Rows are one point carried round by a steady rotation, each followed by how many steps it has turned.
The counts run from 0 to 442.
[1,-3,12,-16,-11,31,-17,-18,5,21,18,3,-16,24,21,-4,-10,5,-2,29,17,-17,3,8,-10,2,5,2,10,13,2,24,10,-31,-5,9] : 288
[-11,12,6,-7,-9,28,-7,7,17,25,21,-3,1,8,13,-2,-13,-2,-2,5,27,-15,-7,18,21,31,7,-2,0,20,-1,22,-4,-15,-26,19] : 281
[28,-8,-5,-17,-4,28,-4,-1,-7,-17,-13,4,-1,3,-13,7,-3,-8,20,23,11,1,-19,3,0,-30,-24,-1,24,-23,26,11,4,6,8,-16] : 440
[2,-18,7,-11,3,21,20,7,20,-1,-17,-1,-4,3,-17,1,16,-18,19,9,20,-18,-32,13,18,-7,-22,-13,6,-13,20,22,-9,6,2,-19] : 434
[3,0,-7,7,1,11,11,1,10,3,25,-2,-4,10,-2,-22,17,6,-9,16,40,7,-14,20,7,-3,27,-28,13,14,7,21,26,-22,3,3] : 26
[-7,1,12,12,-8,6,33,4,4,-18,15,6,6,12,-9,16,19,17,20,38,1,0,-8,-18,-22,13,7,-5,29,-2,15,1,-9,27,6,-9] : 419
[-9,2,-24,-22,-22,17,-10,-2,-10,12,11,0,-11,5,3,7,-23,13,-1,15,11,6,21,-14,-15,4,-6,1,6,-15,31,27,-4,-32,1,13] : 79
[17,-19,40,4,-2,-1,21,1,13,-4,-9,7,23,-1,-1,-11,10,-8,35,-17,-10,-6,-21,16,11,-6,6,11,9,17,1,0,11,26,13,-13] : 173
[5,-29,-5,22,-10,-10,37,18,-7,3,4,15,9,3,-11,-4,8,11,18,-29,1,0,6,-13,-9,-6,7,-10,-6,-16,24,4,12,7,32,-15] : 378
[-10,-17,-5,11,-18,-23,44,11,17,-22,2,3,6,-17,-9,8,11,4,28,-19,19,4,6,6,22,-2,5,-6,2,-4,2,16,18,0,22,-10] : 389
[12,17,-23,12,-18,32,-20,24,-20,-27,7,-13,-12,-1,1,6,1,28,-9,22,15,8,20,-2,-11,5,-9,-7,6,-5,8,6,12,-15,-16,16] : 265
[-19,-14,-16,-16,-20,12,-5,-13,2,-23,4,-21,-8,11,6,-6,-9,24,4,24,7,-17,19,4,-4,7,2,-11,-4,-3,15,33,13,-25,-13,25] : 68
[9,-17,28,20,-7,-5,38,-10,15,4,17,26,10,14,5,4,8,-7,29,-2,9,3,-10,-3,-3,-6,-2,5,26,5,-5,-2,12,8,30,-18] : 168
[-3,-10,-7,2,-24,5,23,-5,-12,42,39,26,-2,13,-2,-10,-9,4,11,-3,16,-9,-2,-2,4,24,13,5,-13,13,8,20,9,-8,7,4] : 93
[0,9,-14,-19,-19,16,-3,14,-16,38,22,13,11,0,-4,-2,-28,6,4,-13,6,6,1,-6,1,27,10,11,-8,-1,35,18,-12,-4,-8,12] : 85
[-4,-11,15,2,-23,-13,14,11,3,-8,12,3,24,1,1,11,-28,18,30,-25,-19,-11,17,-3,7,11,-11,20,-4,4,5,4,1,24,-7,25] : 130
[17,-12,20,3,0,10,2,25,0,-36,-40,-17,10,-15,-5,-6,16,5,22,-15,-16,8,-4,5,-3,-19,-10,6,7,-5,14,0,6,16,9,-14] : 185
[4,14,17,-8,-1,10,22,15,31,-19,16,-6,-3,3,12,16,8,7,6,34,21,-12,-9,6,0,-23,15,-3,35,-6,-5,12,13,5,-7,-3] : 211
[-1,-20,6,-4,0,17,25,-8,22,-11,-8,3,-7,12,-15,4,19,-11,19,26,21,-16,-24,8,8,-10,-22,-17,16,-14,17,24,-4,1,7,-16] : 432
[8,19,19,-13,1,7,14,17,28,-27,16,-6,12,0,9,16,-3,9,13,27,11,-4,-12,9,5,-18,16,2,40,-2,2,7,9,15,-14,9] : 209
[-2,-4,19,-12,-1,6,16,-5,13,-23,-4,-4,17,7,-23,0,14,0,27,27,0,-2,-33,7,4,9,-8,-9,24,8,25,16,-11,30,-8,1] : 427
[-4,12,16,-19,-7,26,-22,-1,11,19,16,-4,9,11,11,-5,-18,1,1,9,13,-11,-11,22,17,25,10,6,5,26,5,20,-4,-10,-26,23] : 283
[6,-17,-13,16,-11,41,-1,10,-20,5,5,-4,13,-5,16,-8,-12,16,7,-13,13,-7,4,2,5,40,21,-12,-20,2,9,-21,10,1,-17,-4] : 51
[-23,-6,28,-3,-13,-19,10,-20,17,-3,13,2,18,14,8,2,-9,14,20,2,-9,16,14,-4,-13,20,10,3,27,20,17,20,-5,-11,18,19] : 352
[6,-18,2,6,-29,4,-4,-5,-20,-12,-5,8,14,-1,4,13,-25,12,31,-19,-17,11,32,-16,-8,18,-26,19,3,-5,14,-6,-5,2,12,7] : 121
[9,-20,30,22,-4,-2,41,-3,18,10,12,24,9,10,4,2,11,-7,28,-7,12,-3,-11,3,4,-6,-1,3,19,4,-7,-1,11,9,30,-18] : 169
[20,11,4,-5,18,28,-14,41,7,-1,-3,-15,12,3,7,0,-18,12,-8,-8,10,2,-8,1,-9,-7,15,-14,18,-18,37,-10,-7,6,-22,8] : 9
[-16,-19,-9,2,-12,19,4,4,3,-12,5,-20,8,1,5,-15,-5,23,7,-4,8,-29,3,14,16,33,15,-13,-26,9,7,11,11,0,-30,22] : 62
[-10,-31,6,-4,-27,7,14,-19,-8,23,2,9,-11,4,-4,-22,12,0,19,-4,1,-14,3,10,6,15,-2,10,-22,24,-2,33,12,-17,22,-8] : 104
[11,-30,25,15,-5,4,26,-1,12,-24,-19,-1,-8,3,5,-7,26,1,26,2,0,-12,-2,4,-6,-28,-8,0,12,-4,-6,6,21,2,28,-22] : 179
[-9,-18,-9,14,-20,-25,42,7,11,-26,6,4,7,-11,-10,6,12,8,25,-12,15,7,11,2,14,-4,3,-9,8,-3,2,16,20,-3,25,-8] : 388
[-6,-1,6,3,-19,4,4,39,-8,24,-1,-8,-8,-11,14,1,-10,23,1,-35,-7,-3,33,-9,-10,14,17,19,-16,10,8,13,3,-12,6,7] : 336
[9,-5,-9,-12,-7,30,-16,-17,-4,-9,-5,-6,-8,-4,10,-18,6,-5,1,23,27,20,-4,19,0,-1,18,-15,18,12,11,13,24,-35,14,-13] : 35
[25,-8,3,-25,-2,24,-5,6,-1,-14,-21,-1,8,-1,-16,3,-3,-13,23,13,4,-1,-29,11,10,-19,-22,-1,19,-15,31,14,-4,16,-2,-13] : 438
[2,6,15,-23,-12,28,-26,-19,3,14,18,-1,-2,20,19,-4,-18,7,2,28,8,-9,0,14,-4,7,7,7,17,20,5,21,6,-20,-13,20] : 286
[8,0,5,7,20,34,-3,40,23,6,-11,-15,-6,4,16,4,-8,5,-11,-12,26,-13,-2,1,-4,-10,5,-20,10,-26,25,-3,-6,-12,-13,-1] : 6
[19,-22,36,0,-6,-1,13,-9,8,-27,-14,2,13,3,1,-7,12,1,32,3,-13,-2,-12,11,-4,-24,0,11,23,11,0,2,21,18,20,-12] : 176
[5,16,21,-8,-10,-8,6,13,3,8,-3,11,7,-2,-7,11,-2,2,17,-2,-9,32,6,-17,-23,-6,-14,20,33,1,29,21,-18,0,28,-4] : 154
